These are runs of 6 systems, one row a step. Runs of the same system follow the same rule from any start.
path 1, Nare, 9 rows:
[[ -7 -38  -1  10  35  -3 -33  36  12   3  21 -11  -5 -11  28 -14 -20  23
    7 -16  15  -5]
 [-28  -5   6  18 -23 -13 -18  15  45   8 -23   1  -3  12  -2 -27   5  17
   21  14 -31  -5]
 [ -4  38  10  10  19  10   9  -4 -18  -2 -33 -17 -18  13 -26  -8  20  10
   -3  36  -6  -3]
 [ 20  -6 -24  22  28  21   1   1 -24   3 -12 -20 -20  -2  22  -4 -15  10
  -14 -10  33  -4]
 [  2 -20  -6  30  -3 -15  13  20  27   8   9 -13   5 -14  25 -12  -1  10
   26 -28   0  -6]
 [-28  10  12  -2   5 -23  -4  20   5   0  -8  -6 -10   7 -33  -7  14  22
   14  -3 -23  12]
 [  3   0  -3  11  -7  16  -3  -5 -16  -4 -27  -9 -26  19 -18 -11  -5   5
  -31  13  11  15]
 [ 23 -11 -10  31  12   6  28  -7  15  -2   3 -25   6 -11   8  -2   1  -7
  -10  -2  21 -14]
 [ -9   0  -3 -12  22 -24  -5  11  19  -5   6 -14  13 -22  -1  -3  -2  27
    8 -23  -5   3]]
path 2, nopof (9 x 22):
[[ 11 -17  20   9  24 -17 -20   6   3  -2  15 -25  -4 -11  33 -26 -10 -18
  -22  19   0 -10]
 [-24   7  -5  -6  20   8 -19  17  40   5 -10  -1  17  -9 -11 -10  -6   9
   12  11 -26 -19]
 [-11  22  11   1  -6  19 -12  11 -10   2 -22  18 -12  17   3  -3   4  38
   19  21  10  13]
 [  3  -3   7  17  27  -6  -7  10 -30   5   5 -15 -29   6  19  -9   2  -8
    2   9   7 -10]
 [-10  -2 -25  13  21 -12   3  10  16   9 -11 -14  -3 -12   2  -8  -1   0
   17 -20 -19 -22]
 [-11  13   3  11 -22  -2  17  10   2   6 -13   6  -3   3  -8  -4   9  23
   23 -10  -7  16]
 [  1 -10  10  14   4  -4  10   8 -27  -2  10 -11 -21  13 -14  -1   7  -2
   -9  -5  11  14]
 [  7 -17 -25  17  10  -4   8  -8  10   0  -8 -20  -5  -4  -5  -5  -4  -8
  -15 -16   5 -11]
 [  4  14   4   5 -15  -4  22  -7  22  -4 -11  -8  17 -10  -5  -6   7  10
    0   0  -3   9]]
path 3, nopof:
[[ -1  -6  19  38  29 -11 -15  18 -54   2   4 -13 -59  32  15  -8  17  16
   18  17  28  -2]
 [ -4  -5 -40  32  38 -30   8   4   5  13 -24 -42 -27 -10   8 -23   5 -13
   11 -30 -30 -37]
 [-12  28  -8  20 -19   3  46  20  15   9 -26  -7   8 -14 -17  -9   7  34
   33 -32 -24  22]
 [ -1 -18  23  24  -9  -7  23  19 -27  -8  17 -11 -26  17 -29   2  10  23
   -9 -15  28  40]
 [ 13 -41 -22  33   8 -15   6 -14  14  -7  -3 -40 -19   9 -15 -13  -2 -15
  -37 -14  15 -12]
 [ 10  20  -3   8 -12   0  33 -19  43  -7 -26 -25  27 -19 -18 -15   7   6
  -16   6  -9   4]
 [  3  14  35 -20   1   5   6  10  -3 -16   7  -6  15 -12 -15  -4  -4  32
  -26   8  15  46]
 [  5 -40   9   8  15  13 -30  13   8  -5  11 -13  -7   4  14 -16 -22   2
  -33  17  23   1]
 [ -2   5   1  13  12   3 -12  -7  42   0 -17 -12  13  -2   6 -12   7  -2
    5  39  -5 -34]]
path 4, pez (9 x 22):
[[ 12   8 -33  24 -10 -30  39 -23   3   2 -23 -22  -5 -11  11   0  16  15
   15 -48   0  -3]
 [  4   6  14   1 -13 -28  43  10 -12  -2  10 -21  -1 -18 -18  -8   4   9
   -8 -37 -15  43]
 [  3 -38   2  10 -11   5  12   5  -6 -10  18 -12 -13  14 -37   4  -6   3
  -33 -20  25  29]
 [ 21 -17  -1  14  -7 -14   7 -34  27 -19  -4 -22   7   7 -10   3  12   4
  -32  11  34  -3]
 [ 12  24  20 -24  18 -11   1 -14  15 -19  -7 -21  23 -24  -1  -8   0  14
  -31  17   2  17]
 [  0  -8  26 -14  10  31 -19  27  -1  -5  13   3  10 -10   8 -11 -26   9
  -25  20  11  24]
 [ -1 -25  16  20  10  16 -27  10  21   1  14   4   0  17  12  -2   1  -7
    4  41  20 -27]
 [-12  20  -4  -4  23 -12 -31  -6  20   1 -24  -3   0   0   8  -9   9  12
   13  28 -13 -30]
 [ -8  29  -2  -6   7  18  -7  23 -21  17 -26   5  -8 -10  24 -22 -19   7
   10   4 -24   7]]
path 5, vul:
[[-21  -5 -28  -7  -8 -21  -5  -1  43   9 -14  -1  16 -13 -13  -8  -3 -15
    9 -22 -46 -22]
 [ -3  49  22 -23 -23  16  16  -6 -30   2 -16  19   2   3 -11   4   6   0
   -1  22 -18  27]
 [ 16 -29  -5   9   3  12  -2  -3 -36  -3  24   6 -18  15  10  20  -4  -3
   -9 -13  44   6]
 [  2 -28 -24  11   3 -16   5  -7  44   6  10  -8  19 -14   5   3   1 -19
   10 -21  -7 -32]
 [-19  42  20 -29  -8 -17   4  -2   1   0  -9   9  14  -8 -19  -1  12   4
    6  13 -37  12]
 [  3  -5   5 -12 -13  21 -11   1 -41  -3   2  16 -22  16   3   4 -15   3
  -20  -2  21  30]
 [ 17 -33 -19  25   5  13   9  -7  19   3  15  -5   8  -1  11   8  -4 -25
   -4  -6  21 -31]
 [-13  26   1 -18  16 -28   3  -4  21  -3  -1  -2  21 -20  -8   9  17   3
   22  -1 -27 -17]
 [-10  16  14 -26 -20  -2 -17  10 -29   2  -7  18 -15   5   9  -9 -11  10
   -7  -5 -12  38]]
path 6, Nare:
[[ 10   7  12 -48 -44 -27  25  -8 -32   3  39  21  24 -31  15  14 -11 -42
  -11 -47 -31  37]
 [-14 -27  24 -36 -26  20  -1  11 -13  -1  58  39  19  12 -45  33  -5 -44
  -18  -2  -6  15]
 [  7 -18  -8 -31 -35  -4 -17 -54  23 -15  12  31  24  19 -17  37  14 -26
  -21  16  27 -17]
 [ 20  35   4 -47 -11 -24   6 -44  -4  -8   6   9  36 -30  25  13   3 -36
  -16   6 -18  -8]
 [  0  14  18 -47  10  29 -15  20 -33   8  37  35  20 -19  17  17 -26 -27
   -5   6 -13   9]
 [ -6 -27  11  -8 -29  20 -30   0   8   8  31  50  11  27  16  24   0 -19
   22  22  19 -20]
 [ -5  20  -7 -14 -15 -33 -13 -39   8   2  -2  20   6  11  10  20  29 -29
   29  19 -15 -40]
 [ -1  44 -17 -38   4  10   0 -13 -51  11 -13  23  -6  -9  13  14  -6 -21
    5  -9 -24  -2]
 [  8 -11  -1   5 -26  35  14  14 -36  15  27  32  -2   9  21  20 -12 -20
   16 -12  18   7]]
path 7, pez (9 x 22):
[[-13  15  34  32  36 -53  12  20  45  -7  -4 -46   7 -17 -11 -26  34  28
   29  21 -21 -15]
 [-27   6  -1  -2  15   7 -28  38 -19   2 -42 -15 -40   5 -15 -41 -25  52
  -21 -11 -16  44]
 [ 27 -30  -9  70  -2  37  24  14 -19  14  -6 -28 -34  16  30 -25 -12 -21
  -15  10  28  -8]
 [  2  -4  -6  32  61 -38  17   3  31  -8   9 -47   5 -16 -11   5  30  20
   24  -7  14 -39]
 [-17  10  -5  -8  -7 -24 -16  18  22  -4 -38 -17  -7 -17   8 -38 -15  61
   -5 -30 -17  42]
 [ 13 -13  31  43 -21  23  27  29 -28   9   2 -23 -29  12   1 -33 -11 -24
  -28  19  -2  31]
 [  4 -26 -18  32  60   2   0   0   7 -11  12 -33 -12  12 -31  19  17  10
   -2   2  40 -39]
 [  6   6 -21  -1  -4 -34 -14 -17  43  -8 -40 -21  11 -21  33 -26  -3  50
   -2 -21   5   6]
 [  2  21  49  10 -11   5  25  34 -16   5   0 -24  -5 -17   5 -41 -11 -10
  -17  17 -33  40]]
path 8, baze, 9 rows:
[[-39 -38 -23  21 -13 -12  -2  26  59   5  -5   2   2  15 -53  -1   7  32
   27 -35 -12  -5]
 [  7  14  -5  20 -53  -4  12 -44 -16  -9 -49  -2 -35  41 -23  -7  21  14
  -22  17  19  24]
 [ 32  16   3   9  39  -3  41  -8 -56  -5  17 -38 -13 -16  -5   7   6 -28
  -29 -11  12   7]
 [ 11 -28 -14  -5   7  -3  14  16  38  -3  22 -16  36 -41  18  -7 -28   9
  -10 -48   4  11]
 [-11  -5  42  -5 -45 -19  -8  -5  48 -12   1   7  21  10 -11 -13  12  11
   -7  32  -4  20]
 [-12   9  11 -17  33   5 -25  -7 -21 -13  -8 -10 -19  17 -45   1   4  -7
  -35  33   1  -2]
 [ 20   2 -35  -4  21  33 -12  -9  -8   6 -22  -6   2 -16  35 -10 -31  -8
  -23  -6  10 -10]
 [  6  23  28   0  -2  -4   5   9  16   5  16   9  28 -22  44  -3   6   4
   32  20  -2  -7]
 [-36  -6  13 -15  20 -16 -33  29   5   1  10  11  -9   9 -22   3   4  21
   23   3 -16  -2]]
path 9, baze, 9 rows:
[[-10  24 -24 -28 -33  21  32   8  -9  11 -21  15  17 -20 -25   1 -21   8
   -3 -53 -35  43]
 [ 17 -35  38  20 -37  30  19  14 -14  -2  43  16   1  22   0  13   1  -8
   -8  15  45  25]
 [  8 -35 -13   6  34 -48 -13 -31  24 -17  24 -26  -1   4 -13  16  20 -24
  -16  -2  17 -43]
 [ -5  38 -27 -43 -23 -18  -1 -33  15  -2 -41   3  19 -25  -7  -9 -10  -3
  -24 -20 -43  13]
 [  5  19  44 -18 -18  52  13  27 -35   1  22  28  13  -1  -5   5 -17 -10
  -13  29   6  38]
 [  3 -54  -4  12  40   6 -33   9  13  -3  43   1   2   8  13  18  -5 -13
    0  11  42 -40]
 [-10  18 -30 -15 -13 -42 -25 -39  40   0 -36   4   9  -6  21  -7  12  -2
   11   0 -29 -33]
 [-18  58  22 -29 -14  22  11  16 -44   9 -16  26  -2   1 -21   3   1   1
   11  14 -36  31]
 [  2 -42  -7  24  18  47  -9  37 -31   9  34  13 -19  15   9  14 -22  -6
    6 -10  39  -6]]
path 10, ritu:
[[-32 -34  20 -34   5 -29 -45  19  58 -13  11 -15  19 -11 -44 -27 -20  -5
  -47   3 -40  14]
 [ -6   8  10  -8 -11  57 -38  -9   5  -8 -40  12  -8  30 -21 -19 -19  14
  -46  64  20  13]
 [ 34  22   6  10  57  20 -10 -16 -27  -9  -1 -19  -2  -8  46   6   3   2
  -10  45  46 -27]
 [ -9   4  -5 -10  50 -20 -23  31  21  11  15 -12  17 -42  49 -15 -15   8
   28 -12 -24 -26]
 [-41  -4  30   2 -23  13 -30  52  14  18   0  28  -8  13   4 -23 -13  15
   33  17 -35  13]
 [-12   1   8  25   2  15 -15   6 -46   7  -8  15 -48  50 -13  10  17   3
   21  25  19 -10]
 [ 11  12 -44  31  23 -17  17 -20 -17  11 -26 -21 -26  -2  22   2  16  -1
   24 -27   5 -33]
 [ -1  16   2  19 -23 -19  45  16  17  13  -5 -14  14 -26   9 -19   4   7
   26 -33 -32  16]
 [-14 -20  22   7 -23  -1  19  24 -11  -3  22   5 -10  15 -43   5   6  12
   -3 -21   7  42]]
path 11, ritu, 9 rows:
[[  6  -4 -22  -9  -8 -25  -4 -16  -5 -14 -31 -23 -18  -6  -4 -19 -12  41
  -38 -41  11  44]
 [ 25 -27  11  35 -14  28  29   7  12   2   9 -30   4  -6   3 -23 -18 -34
  -42  15   8   7]
 [ -4   2  14  -6  49   0   3   2  29 -19  13 -20  24 -10 -44  15  14  19
  -11  22  18 -16]
 [ -3  -3  -2 -16  -4 -20 -44 -10  26 -11 -27  -4  -1  -6  31 -24 -17  41
  -20   2   9  17]
 [  7   3  34  12   4  22  -4  21 -17   8   4 -11 -11   2  18 -30 -17 -33
  -23  44 -14   5]
 [-11   5  -8   1  62  28 -14  24  -7   0   6  -2   0   1 -17  17   1  21
   15  11  17 -25]
 [ -5  -6  -9  16  -8 -18 -27   1  25   7 -18   4  -6   2  48 -15   2  31
   31  -1   6 -16]
 [-11  16  33  12  -9 -15   8  23 -23  12   1  -8 -21   5   4 -24   8 -20
   11  18 -38  11]
 [-12  -4 -27  11  24  27   5  23 -27   7  -6   0 -23  12 -28  11  -4  19
   11 -24  11   3]]
path 12, vul, 9 rows:
[[ -6   6  50  55  -7  -1  15  17  40   0 -11 -31  -4  16 -10 -34  25   2
   12  66 -11 -14]
 [-20  13  -8   3  51 -17 -23   2 -22 -13 -33 -28 -42  24 -42  -5  16  48
   -8   7  14   3]
 [ 22  -5 -23  35 -11  11   6   0  11   5 -47 -32 -16 -12  44 -44 -26  30
  -23 -15  12  20]
 [  8   7  46  47  28   5  37  28  14  -3  18 -39   8  -9 -11 -14  20   2
    9  37   6  -5]
 [-24  -9  -2  -5  33 -24 -35  11  16 -16 -16 -13 -17  11 -29  -3   8  63
   -1  -8  18  11]
 [ 11  -2   2  21 -30   2  -6 -11  17   1 -41 -21 -13   3  28 -49 -16   3
  -31  18  -9  14]
 [  9  14  22  25  50  20  20  16 -16  -4   7 -32  -7  -1 -23  -4   8  -6
  -11  35  11  -9]
 [ -9  -9 -18  -1  34  -5 -27   8  21  -7 -13 -11   0  -9   9  -3  -8  60
    6 -19  29   4]
 [  1   1  26  22 -25 -13  -6   5  26   4 -17 -13  -3   0  30 -39  -1  -2
   -3  29 -17   4]]

Which system made each of these runs?
path 13 (2 x 22):
[[-15 -10  27  17  -1  -9  12  39  52  -7   8 -15  20 -15 -12 -14   4  65
   24 -14  10  29]
 [-17  -7  35   8   7 -36 -26   5   7 -15 -17 -29 -32  18 -27 -33  14  20
  -26  31  -5  18]]
  Nare
path 14:
[[  8  -6 -30  30  17  28  19   6  -3  -1 -13  -2  -7   8  -3  16   4  50
   23 -26  53   1]
 [  7  -8  10  33 -26 -55  17 -14  38  -2  -6 -23   2  -7  28 -18  27   9
   22  -6  -3  -8]]
  vul
path 15:
[[-10  19  -6   3 -17  31 -15  16 -27  16 -36  18 -25  17  16 -21 -17   7
    4  11 -16  14]
 [  7  -2   5  43  23  24  16  22 -18  12  13  -3 -11   9  17   5   7  -5
   29  15  21 -23]]
  baze
path 16 (2 x 22):
[[ 13 -31 -31 -14 -12  16  12 -13 -24  -8  31  31   6   7  -6  51  -4  19
    5 -55  60  16]
 [ 26 -39  -2  14 -58 -44   6 -46  15   0  19   2  -1   9  32   1  13 -51
  -16  -7   6 -12]]
  nopof
path 17 (2 x 22):
[[ -4  30  23 -21 -23 -29  -3 -16  35  -8  -5  16  33 -15  19   5  17  32
   26  10  -1   9]
 [-27   3  30 -26   6  -7 -32  26 -32  -1   9  13 -25  17 -28  -8  -5  -5
  -11  16 -24  24]]
  baze
path 18, 2 rows:
[[ -8 -15  65  28  12 -25  19  42 -18 -11  37 -23 -21  13 -29  -7  24  28
    7  13  20  40]
 [-12 -56 -32  16  18 -18 -42 -11  24  -8 -18 -28 -37  27 -32 -17  -7  -7
  -43  -4   9 -19]]
  Nare
path 19:
[[ 29  43  -3  21 -16  40  27 -23  10   1 -54 -21  10  -9  29 -31  -8   3
  -23  40   4   6]
 [  4  21  46 -16  57  -8   8  30  -3 -13  39 -19  28 -37   7   7   5  21
    4  17  10  10]]
  nopof
path 20, 2 rows:
[[  7  11 -59 -20  18  35 -22  -8 -33  26 -22  15 -12 -11  39  -3 -37 -48
  -11 -15 -29 -35]
 [  1  17   1  11 -30  41  35  24   1  20  16  42  29  -6  27  26   0  10
   64 -13   6   0]]
  Nare
path 21, 2 rows:
[[ 36 -44 -45  19   3   4  39 -30 -14  -7  25 -20  -1  -3 -11  30   0 -33
  -30 -52  42  -9]
 [ 22 -13  -9  -6 -48 -34  36 -45  57 -12   6 -10  46 -24   1   7  11 -19
  -18 -27  -3   1]]
  nopof
path 22 (2 x 22):
[[ -4 -10  23 -13  13 -15 -36  14  14  -4  25  14  10  -8  42   2  -3  25
   19  13  18  -5]
 [-23  -4  13  -7   1 -14 -37  17  -9  12   3   9 -22  13  10 -16  -5 -23
    8  18 -32 -16]]
  ritu
path 23, 2 rows:
[[-28  30  17 -19  39 -12  -7  10  -2 -12 -10 -12  -2   2 -54   5  18  22
   -1  20 -19   2]
 [  9  -6 -24  -3 -10  34 -26   1 -25   5 -28  12 -18   7  32 -14 -34  23
  -21 -12  25  20]]
  pez
path 24 (2 x 22):
[[ -7 -21   8   8 -26  42  30  43  21  16  19   4  25 -19 -10 -19 -34 -29
  -11 -13 -32  20]
 [-13 -12  28  -1  10   3  -5  -1  32 -18  24  10  20  18 -47  32  27  29
   12  28  37  -5]]
  Nare
path 25, 2 rows:
[[ -2  -8  14  -5  19   9 -28  15  16 -11  -5  -6   4  -4   8 -14 -14  40
  -15  13  25  14]
 [  1  -8  18  21  -1 -10 -15   8  28   2  -8 -16  -2   0  24 -28  -2  -1
   -3  31  -5 -10]]
  Nare
path 26 (2 x 22):
[[ -9  25 -11  24  26  23  26  12   7  10 -25 -21  -3  -3 -26  -8   6  -2
   10  12 -18 -19]
 [  2  10   5  12   2  -1  12   9   5  -5  -9  -4   3  -7  11  -1   4  52
   18 -13  24  22]]
  ritu
path 27, 2 rows:
[[ -7  12  -9   4  14 -11  20  24 -42  13  10   0 -20  -9   8   7   2   9
   31 -44  -9  10]
 [ -8 -36 -22  31 -27  -3  17  13  13  14   9   6 -11  13  -7   3   0  -3
   23 -38  -1  -4]]
  ritu
path 28 (2 x 22):
[[ -6 -34 -11  31  -1 -26   7  -1 -14   4   8 -20 -37  23 -22  -1  14 -26
   -3 -18  -6 -11]
 [ -2   3 -41   1  -5   2  22 -14  15   0 -26 -12   5  -6 -32   4  -2   7
  -12 -36  -9   1]]
  Nare
path 29, 2 rows:
[[ -4   9 -28 -29  29  -4 -40   5 -16   0   2  29   5 -14  56  23 -11  61
   41 -35  35  -4]
 [ -9 -25  26  29 -54 -16 -10  25  18  24  14  14 -10   6  54 -32  -5 -37
   29  12 -39  -8]]
  vul
path 30:
[[-19  46  27 -25  -7 -11  23   6   0   0  14  23  29 -11 -23  28  26  17
   44   4 -21   8]
 [ -8 -21   2 -18 -42 -19 -26 -11 -34  -4   7  26 -30  28   4   5  -2   6
   -9 -20  17  33]]
  vul
path 31 (2 x 22):
[[ -1   0  18 -12 -31 -42   0 -24 -15  -9  10   8 -13  14 -10   9  21  -8
   -6  -5  -1  18]
 [  5  -5 -14 -16  -3   2   8 -15 -16   2   3  -5  -4  -1 -19   4 -10 -44
  -36  -8 -17  -2]]
  Nare
path 32, 2 rows:
[[ -2  33   5   2   6  15  30  21 -26  17   2   0   3 -16   5  -5  -2 -19
   19  -5 -33   2]
 [ -9 -20  -6   6   8  21  -8  19 -24   2  18  18 -16  22 -15  22   1  15
   14 -11  30   4]]
  Nare
path 33, 2 rows:
[[ 12  47 -25 -15  42  28 -18  -6 -16  17 -26   4  11 -27  65  -5 -19 -20
   17  23 -20 -46]
 [-15  24  24 -11   7  22   0  52  -7  23  29  35  25 -22  46   6  -9  15
   66  -2 -20  -1]]
  ritu
